In each game, the first row plays the second. By how much does the first row win? 15 means about a draw, 30 a big win and 0 a big loss. Wins can go round in a circle. Each row has two weighted sums of its numbers, A and B, taken from their middle values. A row wins by its A times the other's B, less its B times the other's A.
[30 -29 -8 -31 -24 -18 -5 4 18 2 16 8 -13 10 -15 15 -30 -17 25]
[-10 26 -11 36 7 5 -18 -1 5 36 47 -32 20 28 -4 14 -31 -12 8]: 18
[-5 -8 -8 9 18 20 13 -10 13 -19 -2 18 8 -34 8 4 22 4 5]
[-22 30 -1 24 12 0 12 43 -30 11 -25 -35 -3 15 12 -22 -19 -2 -9]: 14
[-6 -12 -20 -10 -16 13 -6 -42 -8 -27 -28 31 2 -34 8 -25 28 -5 5]
[15 -21 14 -21 -38 -12 -9 8 -5 24 -7 21 -39 17 -10 25 -10 -5 -8]: 11
[-10 -14 1 3 -1 -14 9 -1 8 -41 -11 34 -4 -24 -8 23 8 1 29]
[-10 7 -30 -8 -6 32 29 -46 13 -4 -34 -10 -34 -14 2 -28 20 13 1]: 18
[-14 -17 -21 -4 7 -6 15 -30 1 -29 -37 11 -4 -37 10 0 36 24 6]
[20 -20 2 -48 -31 1 9 -4 5 51 4 15 -20 13 -19 5 -20 12 23]: 11
[-1 -8 -30 -15 -9 15 -24 -12 17 -25 -50 22 22 -31 -26 -4 22 3 -15]
[-9 44 -8 12 23 -16 10 39 -48 35 -38 -28 41 8 39 -44 -27 -16 -10]: 6
[-6 -19 -12 -5 -5 35 -12 -13 40 -36 -13 7 -2 -27 -11 -18 27 -14 -11]
[-3 8 -4 -4 7 32 -7 -4 -1 -37 -17 4 -25 -38 31 -6 19 7 9]: 18
[2 -21 12 5 9 7 25 4 12 -26 -10 39 -8 -20 -8 15 15 8 7]
[-51 44 -32 20 17 23 -11 39 -42 2 0 -4 2 26 26 -63 -70 12 -19]: 4
[10 -26 49 -51 -41 -12 1 19 16 46 28 21 -30 -1 -45 38 -10 -25 9]
[10 -25 27 -21 -29 -29 -2 2 0 17 37 -19 -2 6 -50 -5 -14 -2 -9]: 19
[-13 36 -4 42 8 2 -36 32 -9 17 30 -33 10 61 -12 20 -18 -25 -48]
[-10 26 -24 29 1 -25 -27 -2 3 2 22 -7 9 23 -2 21 -3 -13 3]: 15
[14 -10 -5 -9 -8 2 1 -21 24 -25 -6 12 -7 -23 18 16 27 -5 1]
[20 -19 13 -47 -21 22 -9 -5 37 26 24 2 5 41 -58 28 -32 8 -13]: 14
[13 -19 -6 -16 8 7 26 -20 13 13 -26 38 -6 -9 -19 -2 28 -8 13]
[7 37 3 6 42 -12 1 40 -57 1 -24 -15 24 19 19 -31 -20 6 -4]: 17
[18 3 -3 -10 -14 10 3 -21 -3 36 -16 7 -11 -17 10 -2 24 0 6]
[21 -13 14 -25 -33 0 -10 3 27 17 32 11 14 12 -21 21 -27 -4 14]: 8
[10 -11 -26 2 18 18 15 -11 29 -19 -8 4 14 -15 13 19 21 18 -1]
[25 36 24 22 21 0 -37 -6 42 21 19 -18 19 23 5 22 -21 -13 -20]: 26
[-5 41 23 33 46 -1 -73 55 -53 -41 -20 -5 36 11 46 -1 -16 4 -7]
[-9 -11 -19 1 0 17 -5 -12 26 -6 -8 -14 -10 -23 -6 -13 39 -17 -7]: 21
[11 -17 -5 13 5 10 34 -29 1 -17 -14 20 -5 -36 67 -19 30 33 9]
[-17 -9 3 -4 9 13 13 -22 -1 -93 -11 1 1 -24 14 -6 -11 10 1]: 15
[-19 28 -5 30 -5 -9 -20 -26 15 53 25 -41 21 19 -10 8 -23 4 -13]
[15 -14 -8 2 2 -10 10 -10 -17 -7 -12 6 15 -14 0 1 18 1 5]: 16
[18 -15 -6 -9 -5 3 58 -4 20 -2 11 15 -16 -30 -6 15 24 5 -14]
[-6 -16 10 -5 -9 7 -2 -8 8 -31 -14 -10 -6 -28 26 11 32 -15 7]: 15
[4 -21 -6 8 -2 -12 -32 -8 12 -15 -25 1 -26 -22 -9 12 24 -11 5]
[18 -11 22 -39 -28 -21 -15 -2 12 21 21 11 -24 7 -7 54 -9 -9 -5]: 18
[-19 3 -25 -17 -8 18 -4 -11 7 -44 -23 17 -14 -20 -23 -12 14 19 24]
[1 4 -8 14 7 25 12 -17 9 -15 -42 6 -20 -18 -8 -6 28 5 30]: 11
[13 -8 -9 42 5 1 6 -8 -20 -40 -32 95 -4 -32 -24 -1 24 17 -7]
[8 -28 24 -55 -18 0 -9 5 -28 6 -3 7 -11 5 -15 -19 -17 -3 15]: 16
[-19 35 -1 13 41 -16 2 40 -41 10 -21 -34 6 30 35 -34 -21 -13 -3]
[13 -20 24 -21 -47 -7 -8 -2 18 16 3 9 -55 15 -37 15 -23 -5 10]: 10
[37 32 13 32 24 -11 -40 9 4 11 46 -24 49 31 -8 17 -5 -27 -14]
[-13 -26 3 -13 -1 -11 32 3 0 -16 -72 14 -8 -28 -13 9 34 7 -8]: 16
[-17 14 2 28 39 -3 -21 8 2 8 8 -23 44 22 21 20 -20 7 18]
[-16 -8 -15 -2 0 7 19 -11 9 -46 -15 -6 6 -22 2 17 25 -6 49]: 25
[-52 -12 -38 -6 -3 40 -12 -22 14 -32 -16 7 -3 -29 0 7 23 15 18]
[1 -9 -26 14 -9 9 -6 -30 24 -8 14 8 -18 -23 -36 20 28 -2 -31]: 18
[8 -26 10 -25 -48 -14 -8 9 29 27 10 2 -7 11 -16 -8 -12 -6 -7]
[28 -6 -5 -1 -23 18 -5 -15 11 -10 -8 50 -13 -33 -16 -15 12 5 -13]: 14
[-20 -10 9 -19 19 -7 3 -20 2 -17 -27 13 -3 -22 -5 -6 5 13 -9]
[-7 12 -9 37 31 12 -4 -4 31 1 17 -5 36 15 -12 23 -6 -27 -3]: 16
[28 -25 -4 -44 -19 -20 9 4 22 22 -1 8 0 26 -17 0 -13 18 3]
[16 -26 15 -24 -36 -22 33 -17 15 9 -14 12 -11 20 -19 -7 -14 9 13]: 17
[14 -13 13 -26 -32 -18 -18 -61 8 25 14 6 -5 26 -36 12 -8 9 17]
[-18 -10 -12 27 13 14 3 -22 -1 -28 -2 -14 27 -28 1 21 48 15 11]: 15
[-30 38 24 37 32 9 -26 31 -41 3 -19 7 17 16 18 -56 -32 1 -20]
[-13 35 -3 31 26 -14 15 63 -56 16 -8 -6 5 27 24 -21 -39 11 24]: 15
[43 -24 1 -36 -36 -10 -1 -5 25 26 -4 16 -2 -3 -22 14 -11 0 -10]
[11 -12 -12 -8 15 0 11 -2 13 9 -5 -4 20 -22 0 20 46 -26 -34]: 7
[-20 -15 -22 -5 4 -2 10 -17 4 -32 -46 -17 -5 -27 3 6 24 72 7]
[10 -16 -1 -17 -36 13 0 -12 8 15 26 13 -12 21 -18 19 -37 -23 34]: 26
[-53 36 3 33 32 -17 0 28 -50 10 -1 -15 -13 20 0 -57 -27 -5 -44]
[26 -12 -2 -17 -46 -2 -8 -4 10 30 8 1 -6 40 -16 -10 -27 21 0]: 25
[-4 42 1 28 26 -10 -59 42 -51 -12 -29 -27 18 20 17 -48 -16 8 -14]
[-5 -9 2 16 15 25 6 -21 9 -17 -26 -29 -6 -25 -3 -18 33 8 -1]: 16
[-5 -22 -10 4 16 26 16 -7 9 -4 -6 36 -10 -27 -16 -15 27 16 35]
[40 -19 7 -40 -26 -19 -8 -55 14 48 -9 1 -5 31 -29 26 -41 0 -9]: 14
[-38 15 7 39 15 -13 -9 6 1 -1 -7 -8 35 28 -1 35 -14 -22 -11]
[23 -17 13 -9 -38 -15 -13 7 12 35 47 4 1 14 -20 7 -15 -16 -37]: 14
[-20 50 15 21 12 1 8 28 -46 16 -20 -11 1 25 -6 -21 -25 -6 8]
[-19 36 6 7 34 -16 12 42 -57 9 -33 -24 27 27 45 -23 -26 -6 -14]: 25
[16 -13 -6 -9 7 12 7 -18 25 -10 -16 -13 5 -26 16 12 21 3 2]
[-23 -19 10 -15 -37 3 11 9 10 7 54 -35 -13 24 -8 30 -3 8 6]: 16
[-35 -16 10 12 22 23 20 -21 8 -4 -11 2 4 -10 13 -1 21 15 10]
[8 -15 -1 -2 -24 9 11 -20 17 -28 20 -12 -6 -35 -8 13 46 13 12]: 16
[18 -23 -2 -39 -35 -1 15 -8 8 27 29 10 -19 24 -27 8 -17 -11 -13]
[19 -10 0 0 -5 26 17 -4 1 -20 -62 -17 -3 -16 19 2 8 3 14]: 13
[-2 -5 6 -7 3 38 16 -11 -5 -23 -7 -8 7 -34 -1 -9 19 14 -2]
[34 -9 -19 -2 27 21 72 -15 29 -16 -13 33 -29 -16 18 -3 13 -17 9]: 15
[-1 -8 -1 -17 7 34 1 -8 10 -21 -12 -11 11 -20 27 -4 28 21 -2]
[9 -22 28 -28 -30 -8 2 2 8 10 48 19 -6 25 -34 15 -11 -5 -6]: 15
[6 -11 -23 -2 10 -9 20 -22 11 -9 -31 3 -5 -29 31 3 22 -12 12]
[24 -28 6 -30 -45 -18 -6 3 1 28 9 4 -7 26 -31 7 -20 2 15]: 15
[-12 44 -14 28 27 -19 32 35 -40 -3 -10 -31 33 21 17 -21 -19 3 -8]
[24 -13 8 -44 -26 -8 2 -3 -5 26 23 -15 -17 2 -2 2 -29 -8 -37]: 19
[-37 27 28 -6 -11 -24 -37 56 -61 21 -20 -38 25 21 4 -36 -36 5 -1]
[-17 24 16 20 47 11 -14 34 -26 -11 -21 -25 -12 16 33 -40 16 35 -31]: 15
[-1 -18 -3 5 -18 -1 23 -10 7 -33 -9 3 7 -24 17 6 12 3 -13]
[8 -23 6 -13 -9 11 10 -9 15 2 -24 -11 25 -16 6 -10 33 -12 -4]: 10
[0 -8 -6 4 -2 14 16 -19 1 -24 -26 28 3 -22 27 -25 25 9 -1]
[32 -20 0 -1 5 15 33 -11 19 -54 9 -17 -17 -13 16 -6 25 10 -2]: 18
[-60 -7 -17 -5 1 34 63 -15 8 -25 -13 -19 -13 -26 5 5 23 8 -3]
[-39 -6 -29 -15 0 -6 10 -4 11 -19 -23 28 -25 -39 -7 -10 39 -9 -9]: 16
[0 -13 -6 16 1 12 3 -10 14 -15 39 17 14 -12 -11 -6 5 -2 24]
[-10 -8 -19 2 -6 30 -7 -8 24 -15 2 12 5 -28 -16 -22 7 -8 -14]: 12
[-24 42 4 27 20 -9 -2 43 -29 11 2 -24 29 17 18 -56 -32 -20 14]
[-22 -18 -8 -38 -3 -1 27 -5 10 -20 10 -11 -1 -31 3 -2 -4 -2 -5]: 23
[33 -12 17 -30 -53 -20 14 -36 23 -11 21 37 -11 9 -17 1 -25 -5 5]
[6 1 -16 -10 6 -14 -9 -16 -5 -25 -20 -8 10 -23 4 27 -1 13 1]: 13
[13 -19 -16 -24 -16 -16 11 -2 12 28 20 -8 -23 33 -26 34 -6 15 -7]
[-20 25 -6 48 26 -11 -26 1 -23 15 41 -8 13 7 10 25 1 -24 -9]: 14
[-22 31 -5 33 26 -10 -12 43 20 -5 38 38 26 36 -36 35 -13 -48 3]
[31 -15 -14 -2 -2 -2 46 -19 -5 -7 -8 -4 0 -31 3 -2 20 15 28]: 15
[7 -13 14 -5 -22 0 -64 -6 -32 13 51 8 -10 28 -30 1 -24 -8 13]
[30 -21 33 -17 -34 0 22 -2 -4 27 44 12 -31 24 -29 -4 -22 3 1]: 11
[-8 -20 23 -4 7 9 17 -11 9 2 -26 15 -4 -17 11 37 28 3 -6]
[-5 -4 -16 -8 12 13 5 -17 14 -50 -24 32 8 -24 9 3 26 12 12]: 14
[-32 49 11 12 42 -2 -31 35 -39 5 -23 -4 21 17 38 -32 -27 4 15]
[37 -15 36 -38 -55 -16 -22 -6 0 17 19 11 6 22 -14 6 -22 2 0]: 9
[-14 -23 -26 2 15 8 24 -5 6 -25 -22 13 -25 -16 10 -14 13 3 1]
[-43 36 4 45 28 -17 14 57 -48 7 3 -1 21 20 6 -36 -12 26 -15]: 10
[-5 25 5 21 24 -6 9 55 -53 1 -25 -19 21 19 26 -46 -25 7 -15]
[1 25 17 25 22 2 1 61 12 21 31 -11 21 34 -20 24 -47 -5 -7]: 22
[-44 43 9 38 32 -2 20 58 -41 -11 34 -10 6 23 19 -25 -30 3 49]
[0 -12 -37 -10 -6 12 -23 -5 27 -18 -23 8 -2 -24 7 -30 19 -9 14]: 17
[5 -12 -32 3 9 17 2 -2 15 -15 6 12 15 -13 -8 -16 47 -9 3]
[-6 -12 -13 -16 1 0 51 -2 -4 -27 -9 -15 4 -34 4 1 16 3 -3]: 21
[23 -10 9 11 -3 9 -9 1 -10 -17 -11 -2 -2 -32 14 19 40 6 8]
[-15 -13 5 18 -2 -1 11 -12 -14 -1 -15 0 -3 -21 -3 6 30 22 -4]: 15
[17 0 25 -6 24 23 -9 -11 23 -18 -28 39 8 -30 15 -7 10 -7 -17]
[16 -9 -7 26 12 2 10 -18 7 -17 -15 33 -4 -17 3 -2 38 11 -30]: 10
[-11 34 -12 33 -1 10 -6 -5 -5 22 23 53 15 26 13 15 -23 18 -16]
[0 -18 -17 -22 -2 23 9 -31 -1 -20 -34 -9 -5 -8 -19 3 44 -3 5]: 13
[-2 22 -9 46 21 -9 -31 2 -1 21 34 -4 12 55 7 33 9 -21 17]
[11 -13 -9 2 -25 -1 39 -27 3 -29 1 10 -20 -26 12 -6 29 6 0]: 15
[-19 -12 1 2 12 22 40 -20 5 -42 -21 11 10 -20 1 -11 15 20 -8]
[-3 -14 10 -30 -28 -13 -7 -2 41 44 0 17 -6 12 -26 -6 -1 -13 10]: 11
[-6 -21 -2 -6 -5 -1 -40 -13 13 -12 -37 -5 -4 -21 1 15 30 5 5]
[6 -9 -25 10 9 4 -49 -15 12 -37 -8 32 20 -28 -3 7 32 7 -13]: 10
[9 -2 -19 -20 7 22 -7 -7 -6 -14 -25 12 11 -22 25 25 26 12 -15]
[13 -18 30 -28 -24 -9 -37 7 -3 25 19 26 -12 1 -23 48 -32 -40 -11]: 13
[-25 -11 -4 15 -21 5 23 -22 25 -26 -16 40 8 -29 1 -4 11 2 4]
[-27 40 6 11 24 -7 -21 54 -26 7 -3 -38 41 15 35 -22 -17 2 -13]: 13
[-18 -23 4 -9 14 5 14 2 27 -7 -25 4 -16 -17 13 -2 14 14 0]
[12 -44 18 -34 -59 -44 -4 -11 -5 30 19 -17 0 20 -13 11 -17 -19 13]: 14
[7 -20 10 -27 -32 -20 15 1 8 32 15 40 -22 14 -38 29 1 4 32]
[27 -12 -36 33 9 7 39 -6 -24 -31 -29 -6 -27 -17 -5 -16 30 23 21]: 12
[16 -24 26 -17 -18 13 -12 -2 -12 23 36 -14 -14 14 -25 39 -13 -13 1]
[-6 -20 -33 7 13 0 -8 -29 14 -13 -13 11 -26 -32 -8 5 35 9 15]: 16
[-14 -10 -9 -3 -3 28 -6 -14 17 3 -11 -8 14 -25 -16 -1 31 3 -3]
[3 -30 18 -29 -44 -32 -2 -2 -1 30 24 13 -30 8 2 20 -26 -10 14]: 14
[27 -8 -24 2 16 6 18 -43 10 -21 2 12 -9 -15 -3 15 16 10 20]
[-39 40 0 7 28 -12 -1 30 -37 -4 -9 -13 23 21 17 -59 -20 4 -3]: 18
[-3 -7 0 4 -4 -15 5 -4 4 -3 -21 4 -8 -24 8 36 28 -17 -20]
[-34 45 12 29 36 -16 -34 52 -46 -4 -21 -37 -1 11 12 -42 -18 0 -28]: 16
[-14 4 -17 0 2 31 15 -27 4 -35 -11 11 -7 -30 -4 -2 21 -5 20]
[10 -27 -5 6 -11 -7 32 -15 2 -7 -25 -7 -4 -5 -4 20 27 3 -8]: 17
[-10 35 8 43 23 -29 -26 -7 9 7 24 -15 46 16 -16 35 2 -28 4]
[-13 -5 -18 1 -3 25 -15 -8 0 -28 -32 9 -24 -42 -19 25 17 43 12]: 11
[10 -29 31 -37 -36 7 -48 -1 25 23 30 3 -13 14 -16 7 -27 -12 -19]
[22 -14 -2 -48 -35 -20 -1 1 14 48 20 32 2 13 -42 22 -25 10 -6]: 9
[39 -12 37 -26 -26 -7 -13 4 3 16 0 8 -15 25 -39 6 -34 -20 -45]
[14 3 -7 0 3 21 18 -11 8 -9 -7 19 -14 -21 -3 -1 18 -2 1]: 16
[-9 -8 -2 -33 6 32 5 -15 17 -5 -5 17 -20 -15 2 -5 25 1 0]
[-19 -15 -8 -4 -4 26 -13 -5 6 -3 27 9 16 -23 -7 -2 12 -8 -1]: 20
[-24 26 16 22 3 -19 -5 -15 5 -1 5 -9 30 11 -6 9 -7 -9 20]
[1 3 -15 -5 -12 18 -43 -16 -6 -27 25 20 -9 -21 -24 -3 30 7 3]: 16
[-10 -4 -27 4 -19 22 4 -11 -7 -17 -25 8 -30 -18 -18 -13 22 37 -10]
[8 28 10 26 23 -20 -9 11 15 12 26 -10 12 20 4 27 -6 8 5]: 17
[-31 34 3 16 8 -19 -6 58 -61 0 -14 -9 1 24 -25 -18 -21 -22 -3]
[22 -26 -10 -8 -11 5 2 -20 14 -23 14 -5 -5 -31 7 -27 25 2 -12]: 25
[30 -19 9 -52 -53 6 33 -13 7 33 3 27 -7 24 -2 16 -23 -14 -6]
[-10 42 10 10 28 5 -16 40 -61 6 -22 -16 12 30 17 -46 -25 -4 -11]: 13
[26 -14 13 -33 -39 -13 26 -4 16 51 15 3 -17 11 -37 2 -26 -31 1]
[-22 9 -21 1 -21 14 8 -7 5 -5 -16 0 -6 -27 8 -1 16 11 25]: 11
[-14 16 26 32 11 -11 -5 -2 27 -2 33 -19 59 30 14 -8 -14 10 -14]
[10 -7 0 -5 7 -1 34 -26 15 -23 1 6 -19 -31 -2 -7 10 -10 0]: 11
[23 -15 29 -32 -21 -14 1 -5 11 24 41 11 -16 18 -32 19 -14 7 -7]
[17 -28 -8 -29 -32 -8 0 1 27 -1 8 -8 -5 15 -27 -4 -16 -2 8]: 12
[-29 -16 -4 1 17 -6 28 -9 19 -12 -14 5 0 -26 29 -18 28 1 7]
[-5 29 9 15 39 -16 17 39 -53 21 -17 -21 16 20 5 -40 14 -16 10]: 3
[0 -15 -20 -3 6 50 8 -9 -23 4 9 9 -5 -14 13 -8 27 -14 -21]
[21 -11 3 -37 -29 -14 4 -8 26 27 -3 14 -29 20 -4 19 -24 10 4]: 13
[6 -5 22 -41 -61 13 -23 -8 15 59 17 12 -23 16 -28 10 -8 -18 13]
[-20 34 6 21 29 -11 -4 32 -44 -3 1 -14 12 18 31 -46 -29 25 -4]: 13
[8 -21 12 -15 -35 0 -13 -5 -9 40 21 -17 -9 11 6 19 -19 3 -4]
[15 29 -2 33 23 5 -31 14 6 3 56 -21 27 28 1 23 7 -9 74]: 22
[10 -13 24 -82 -14 4 1 -3 16 30 22 36 -1 22 -29 19 -47 -2 10]
[8 -8 -4 -3 7 23 82 -35 5 -7 -17 5 0 -32 -38 -1 32 35 5]: 21
[18 -15 -12 -9 3 17 -32 -22 10 -17 -2 38 -34 -14 -9 -14 24 3 -9]
[-4 3 3 13 10 0 -6 -10 44 -1 -8 11 28 -21 4 -2 28 -7 -4]: 14
[5 -13 -23 -22 -11 19 -14 -25 12 -22 -19 11 10 -55 26 26 24 19 -8]
[-9 23 51 16 28 5 -32 -1 21 14 23 -7 45 33 -16 16 -48 -8 -22]: 21
[-28 39 7 8 46 -9 -3 33 -16 -10 -24 -7 19 19 28 -36 -26 10 -26]
[26 32 -8 -13 -18 9 6 -3 5 -20 -24 6 -18 -35 37 3 22 33 -1]: 17
[19 -18 -17 -25 -35 -12 -4 -5 32 23 19 -3 9 10 -19 23 -27 -22 -9]
[-42 33 41 20 23 1 -5 39 -33 -5 -14 -7 20 -4 41 -23 -42 12 -18]: 22
[-61 33 9 24 5 -24 22 46 -57 -7 -9 -3 15 15 27 -56 -36 3 11]
[-46 43 23 17 31 -16 16 46 -34 -5 8 -21 22 21 28 -20 0 9 5]: 10
[-19 35 -22 19 27 -6 2 34 -51 10 2 -22 33 32 8 -12 -34 4 -16]
[-4 -10 -34 -4 -4 25 -4 -12 24 -32 -6 -10 -1 -37 10 7 38 24 8]: 18
[23 -10 18 -26 -20 -5 -27 -2 35 20 -19 -3 -19 13 -11 23 -17 -7 8]
[-17 43 19 47 24 -3 -24 3 -12 15 49 -14 7 27 33 17 -5 -30 -16]: 25
[23 -10 -21 7 17 25 45 -59 -3 12 -30 1 -21 -28 81 -6 32 3 46]
[36 -10 -4 -14 1 15 6 -9 8 -32 22 4 9 -18 24 2 26 -1 -8]: 7
[25 -21 8 -7 2 9 3 -14 2 -24 28 5 10 -22 5 -10 33 18 -24]
[31 -19 -11 6 19 27 4 -28 7 -21 -6 -2 7 -32 -9 23 11 9 25]: 23
[-3 -19 -40 3 16 13 2 -35 13 -10 -34 -7 3 -31 -8 2 23 12 7]
[-27 35 -11 31 37 -33 -18 -6 -6 27 41 -47 36 18 2 14 -4 -8 -21]: 12
[18 -31 18 -20 -30 -6 -14 5 32 33 12 28 -15 6 -26 8 -11 5 -14]
[32 -17 23 -31 -15 4 -4 -3 10 29 -7 -9 -4 11 -31 22 -22 7 11]: 23
[16 19 1 4 5 1 16 -21 19 -55 -20 2 -10 -28 -5 -1 45 -17 -5]
[10 -31 -16 -25 -29 -1 4 -14 54 27 10 25 -30 7 -23 30 -4 -13 -5]: 16
[91 -25 -100 -34 -29 8 9 -3 11 13 9 -18 -16 25 -11 11 -24 38 10]
[-5 -13 14 5 -6 -2 5 -16 21 -26 -6 6 -7 -35 6 -2 21 4 41]: 28
[-6 -9 12 -13 -9 -2 68 -20 13 -7 2 5 -27 -18 11 -5 18 -1 14]
[-58 44 12 14 30 -13 -9 42 -47 19 -30 -14 7 21 -8 -24 -5 20 -29]: 20
[-19 -23 33 -12 -49 1 -4 -19 0 32 17 1 -9 24 -18 23 -12 0 -3]
[-21 30 -10 21 17 -8 0 38 -40 20 -16 -49 27 17 23 -24 -42 10 -2]: 16
[1 -8 -69 -10 -2 21 2 -16 14 3 -25 -1 -16 -23 27 6 14 17 14]
[-33 21 -6 36 21 -35 0 7 7 19 40 -10 45 12 7 32 -1 5 -1]: 18
[-10 -7 -4 -10 2 -8 -24 -22 10 -17 -25 19 11 -21 4 -23 13 3 50]
[-9 2 -40 -13 -11 10 4 9 15 -28 -51 11 -2 -34 -6 -22 28 -11 -7]: 26
[-64 27 13 43 33 -26 -11 -1 7 8 82 -23 47 20 -4 80 -20 -12 -26]
[14 41 13 29 23 -7 -3 49 -24 10 -13 -35 30 15 18 -33 -15 -10 -13]: 15
[5 -23 5 -54 -28 3 -9 -2 8 30 18 26 -12 12 -21 7 -3 14 11]
[17 -22 28 -17 -40 -13 -19 -2 9 16 29 12 -15 23 -2 -9 -12 19 -37]: 13
[-42 37 12 27 26 -14 -18 51 -55 -5 1 -38 4 35 12 -40 -5 -18 -14]
[-39 20 6 36 10 7 -34 7 -13 -3 6 -19 6 25 31 26 -8 -10 2]: 6
[-7 -22 -10 -16 1 17 2 -15 5 -14 -13 8 -9 -24 11 13 27 19 -11]
[11 -10 -15 -8 15 37 22 -19 8 -45 -5 -3 -4 -25 35 22 15 -1 -12]: 17
[-26 30 5 21 36 0 7 41 -70 13 -22 -32 26 38 16 -44 -24 4 -3]
[13 -17 9 -38 -57 -27 13 -5 11 24 5 34 -11 31 -28 6 -17 -10 6]: 15
[0 -21 -10 -12 4 17 33 -9 2 3 -48 9 -18 -29 19 0 20 4 18]
[10 -10 -14 6 -2 -10 5 -18 -17 -11 -19 -8 31 -22 -6 -35 22 -1 -20]: 21
